In the data rows, 500 means zero.
Here are some points, one per row:
array([497, 257, 314, 686, 684, 561, 499, 559, 316, 376, 380, 435, 627, 440, 319, 623, 500, 688, 376, 690, 439, 317, 560, 435, 372, 742, 252, 310, 499, 627, 310, 377, 564, 560])
array([436, 626, 560, 563, 439, 561, 499, 559, 439, 437, 503, 435, 381, 501, 565, 500, 500, 442, 622, 444, 439, 624, 499, 435, 556, 435, 559, 495, 560, 319, 495, 500, 626, 499])
array([559, 687, 437, 809, 316, 684, 437, 374, 254, 868, 564, 619, 565, 378, 442, 131, 746, 442, 437, 444, 561, 809, 560, 681, 372, 435, 620, 679, 499, 750, 433, 561, 380, 314])
array([436, 441, 499, 686, 500, 561, 314, 682, 377, 376, 072, 250, 442, 378, 381, 623, 500, 565, 376, 751, 439, 378, 376, 373, 310, 558, 374, 372, 376, 504, 433, 623, 564, 499])
array([497, 564, 560, 501, 500, 500, 560, 559, 561, 437, 564, 558, 504, 440, 627, 439, 439, 442, 437, 505, 500, 501, 437, 435, 495, 496, 559, 556, 437, 442, 495, 561, 564, 499])
array([497, 441, 499, 563, 561, 500, 499, 620, 377, 376, 564, 619, 627, 440, 688, 439, 377, 442, 437, 567, 500, 378, 437, 373, 433, 619, 497, 495, 499, 504, 433, 500, 564, 499])
array([252, 441, 253, 563, 316, 623, 000, 313, 623, 376, 318, 127, 442, 747, 196, 684, 377, 811, 437, 505, 561, 317, 314, 189, 249, 312, 497, 433, 560, 504, 925, 999, 195, 314])
array([497, 318, 437, 440, 684, 561, 560, 559, 439, 437, 503, 558, 627, 440, 627, 439, 316, 565, 499, 505, 500, 317, 560, 435, 372, 619, 436, 372, 560, 688, 372, 439, 503, 560])
array([436, 441, 499, 440, 561, 439, 499, 497, 561, 499, 441, 558, 442, 501, 442, 500, 377, 504, 499, 382, 439, 563, 560, 373, 495, 435, 374, 495, 560, 627, 495, 439, 564, 560])
array([620, 564, 560, 809, 316, 623, 683, 436, 500, 745, 687, 496, 504, 378, 504, 316, 623, 504, 376, 505, 561, 563, 499, 619, 495, 373, 559, 556, 499, 442, 433, 623, 318, 437])
array([436, 503, 683, 563, 439, 316, 437, 559, 623, 560, 503, 681, 319, 501, 504, 500, 377, 504, 622, 444, 561, 501, 683, 373, 679, 435, 559, 495, 560, 688, 556, 561, 687, 499])
array([313, 564, 745, 563, 377, 254, 314, 620, 500, 437, 318, 496, 258, 501, 565, 500, 377, 319, 683, 382, 439, 624, 745, 373, 618, 435, 436, 556, 683, 688, 495, 500, 626, 499])
array([620, 441, 437, 563, 439, 623, 253, 313, 377, 806, 626, 558, 442, 317, 565, 316, 684, 504, 314, 505, 561, 624, 437, 681, 495, 312, 682, 741, 437, 873, 495, 500, 318, 253])
array([436, 564, 868, 071, 561, 561, 683, 805, 746, 437, 134, 250, 504, 440, 688, 561, 254, 074, 191, 567, 439, 686, 253, 558, 065, 558, 313, 618, 191, 565, 065, 439, 626, 683])
array([497, 318, 622, 317, 500, 500, 437, 436, 807, 499, 380, 435, 504, 440, 504, 500, 316, 442, 253, 505, 500, 440, 314, 558, 495, 373, 497, 679, 437, 565, 495, 439, 441, 376])
array([559, 503, 437, 440, 439, 623, 314, 374, 377, 683, 564, 558, 442, 378, 504, 377, 623, 565, 376, 382, 500, 563, 437, 558, 556, 250, 497, 679, 499, 750, 556, 561, 257, 376])
array([497, 380, 437, 378, 684, 561, 499, 436, 377, 437, 503, 558, 565, 501, 319, 500, 500, 627, 499, 382, 316, 501, 499, 373, 556, 619, 313, 556, 499, 442, 679, 254, 626, 806])
array([436, 318, 376, 440, 684, 561, 499, 497, 500, 376, 503, 496, 565, 501, 381, 561, 377, 688, 499, 505, 439, 378, 622, 373, 372, 558, 313, 433, 622, 688, 433, 439, 503, 622])
array([374, 441, 376, 686, 439, 561, 253, 497, 439, 376, 380, 373, 442, 501, 381, 561, 500, 688, 560, 567, 500, 440, 499, 312, 433, 496, 497, 372, 499, 504, 679, 684, 503, 437])
array([436, 503, 560, 501, 500, 439, 560, 497, 623, 499, 564, 619, 381, 501, 504, 439, 439, 504, 499, 444, 561, 501, 560, 435, 556, 435, 497, 433, 499, 565, 495, 561, 564, 499])
array([374, 626, 683, 563, 377, 316, 314, 559, 500, 437, 503, 619, 258, 563, 504, 500, 500, 442, 745, 382, 439, 624, 745, 373, 679, 435, 436, 556, 683, 627, 618, 561, 564, 499])
array([313, 871, 622, 563, 316, 439, 314, 559, 131, 314, 318, 373, 258, 563, 565, 561, 684, 196, 868, 321, 316, 932, 806, 496, 679, 496, 313, 679, 806, 381, 556, 500, 318, 560])
array([497, 564, 560, 378, 500, 500, 560, 497, 561, 499, 503, 496, 442, 501, 504, 500, 500, 504, 499, 444, 500, 563, 499, 435, 495, 496, 497, 556, 499, 504, 556, 439, 564, 499])
array([497, 564, 560, 624, 377, 623, 683, 497, 439, 560, 564, 373, 504, 378, 627, 316, 439, 504, 499, 444, 439, 440, 499, 558, 556, 373, 559, 495, 560, 319, 433, 561, 441, 437])
array([559, 503, 560, 378, 561, 439, 683, 559, 561, 560, 441, 435, 627, 747, 504, 684, 500, 319, 437, 628, 561, 501, 437, 681, 372, 619, 559, 433, 437, 442, 310, 377, 564, 499])
array([497, 503, 560, 378, 561, 561, 560, 497, 561, 499, 441, 496, 504, 440, 442, 500, 439, 442, 437, 382, 439, 563, 437, 435, 433, 496, 374, 618, 499, 504, 495, 377, 626, 560])
array([497, 626, 622, 378, 500, 500, 560, 620, 561, 499, 503, 435, 442, 440, 627, 500, 561, 319, 499, 505, 500, 624, 499, 558, 495, 496, 559, 556, 376, 381, 495, 500, 503, 560])
array([436, 441, 499, 563, 561, 500, 499, 620, 439, 376, 380, 435, 504, 440, 442, 561, 500, 442, 499, 628, 439, 501, 560, 435, 372, 619, 374, 433, 499, 565, 372, 500, 564, 560])
array([497, 564, 560, 440, 500, 500, 560, 559, 500, 499, 564, 558, 504, 440, 627, 377, 439, 504, 499, 444, 500, 440, 437, 496, 495, 496, 559, 495, 437, 504, 556, 561, 564, 499])
array([497, 564, 560, 378, 561, 500, 622, 497, 561, 560, 503, 558, 565, 501, 504, 439, 500, 442, 437, 505, 500, 501, 437, 558, 556, 619, 559, 495, 376, 442, 618, 439, 564, 622])
array([559, 380, 437, 440, 439, 561, 314, 374, 623, 499, 503, 373, 442, 440, 504, 561, 500, 627, 437, 567, 561, 378, 314, 496, 556, 312, 620, 556, 437, 504, 679, 684, 380, 314])
array([620, 441, 376, 624, 500, 439, 499, 497, 439, 499, 503, 496, 565, 624, 442, 623, 684, 565, 560, 690, 623, 440, 499, 619, 556, 558, 620, 310, 499, 381, 372, 500, 503, 376])
array([497, 687, 560, 440, 377, 561, 622, 559, 623, 622, 626, 619, 504, 317, 565, 316, 561, 381, 437, 505, 561, 624, 499, 558, 556, 558, 559, 679, 314, 381, 618, 500, 380, 560])
array([497, 441, 376, 686, 500, 561, 437, 559, 439, 376, 441, 435, 504, 440, 442, 500, 500, 565, 437, 628, 500, 317, 437, 373, 433, 558, 436, 433, 437, 504, 495, 623, 503, 437])
array([436, 503, 437, 378, 561, 500, 560, 497, 623, 437, 626, 496, 442, 501, 565, 377, 439, 504, 622, 444, 561, 440, 560, 373, 372, 496, 497, 310, 499, 627, 433, 561, 564, 499])
array([559, 380, 437, 747, 623, 500, 499, 682, 316, 376, 441, 619, 627, 317, 504, 439, 500, 504, 376, 751, 500, 317, 437, 435, 433, 681, 436, 372, 376, 504, 310, 439, 626, 499])
array([497, 564, 560, 440, 500, 561, 560, 497, 500, 499, 564, 496, 504, 440, 627, 377, 439, 504, 499, 505, 500, 501, 437, 619, 556, 496, 620, 495, 499, 319, 495, 561, 503, 499])
array([497, 318, 437, 378, 684, 561, 560, 497, 439, 376, 503, 496, 627, 440, 504, 439, 377, 627, 560, 444, 439, 378, 560, 435, 433, 619, 436, 372, 560, 627, 433, 439, 503, 622])
Along one direction, these points spread out more than along any other. For each point below, how far along it does it lie, from 0 to 99? The average is 50, and the first point in the table lies past the average. One standard deviation of the points above along it is 16.
array([436, 626, 560, 501, 439, 439, 437, 497, 439, 437, 441, 496, 381, 563, 504, 561, 561, 381, 683, 444, 439, 624, 622, 496, 618, 496, 436, 556, 622, 442, 556, 500, 503, 560]) 38
array([497, 441, 437, 563, 561, 439, 560, 559, 439, 437, 441, 496, 565, 563, 381, 623, 500, 504, 499, 567, 500, 440, 499, 496, 433, 619, 436, 433, 499, 504, 433, 377, 564, 560]) 63
array([436, 564, 499, 440, 500, 500, 499, 497, 316, 437, 441, 435, 504, 440, 565, 316, 500, 504, 560, 444, 316, 563, 499, 619, 618, 558, 497, 495, 560, 319, 495, 500, 441, 622]) 45
array([497, 687, 560, 686, 377, 623, 622, 559, 439, 499, 503, 312, 442, 440, 688, 439, 500, 442, 683, 505, 439, 624, 560, 496, 495, 435, 620, 433, 560, 135, 433, 561, 687, 499]) 41
array([559, 503, 560, 378, 500, 561, 560, 436, 561, 560, 626, 558, 504, 440, 627, 439, 500, 504, 499, 444, 561, 501, 437, 681, 556, 373, 620, 495, 499, 381, 495, 623, 441, 437]) 40
array([620, 503, 437, 378, 500, 439, 622, 374, 623, 499, 687, 619, 565, 686, 504, 684, 623, 565, 622, 382, 623, 501, 437, 619, 556, 373, 559, 433, 560, 442, 433, 500, 441, 437]) 44
array([743, 441, 253, 440, 561, 254, 683, 252, 561, 683, 687, 619, 688, 993, 258, 807, 684, 688, 622, 444, 561, 378, 560, 619, 679, 681, 559, 433, 560, 381, 679, 131, 564, 499]) 52
array([559, 564, 376, 440, 623, 377, 683, 374, 500, 560, 503, 558, 504, 686, 135, 684, 561, 627, 499, 259, 254, 563, 560, 189, 679, 742, 190, 679, 499, 504, 925, 008, 687, 806]) 57
array([805, 318, 314, 501, 561, 254, 622, 252, 561, 683, 810, 681, 811, 999, 504, 869, 684, 627, 622, 690, 869, 317, 499, 988, 618, 496, 928, 249, 622, 319, 372, 377, 441, 253]) 47
array([682, 503, 437, 317, 439, 377, 622, 374, 930, 683, 871, 742, 627, 378, 627, 500, 623, 442, 376, 628, 807, 378, 376, 926, 741, 312, 805, 618, 253, 319, 556, 623, 011, 437]) 30
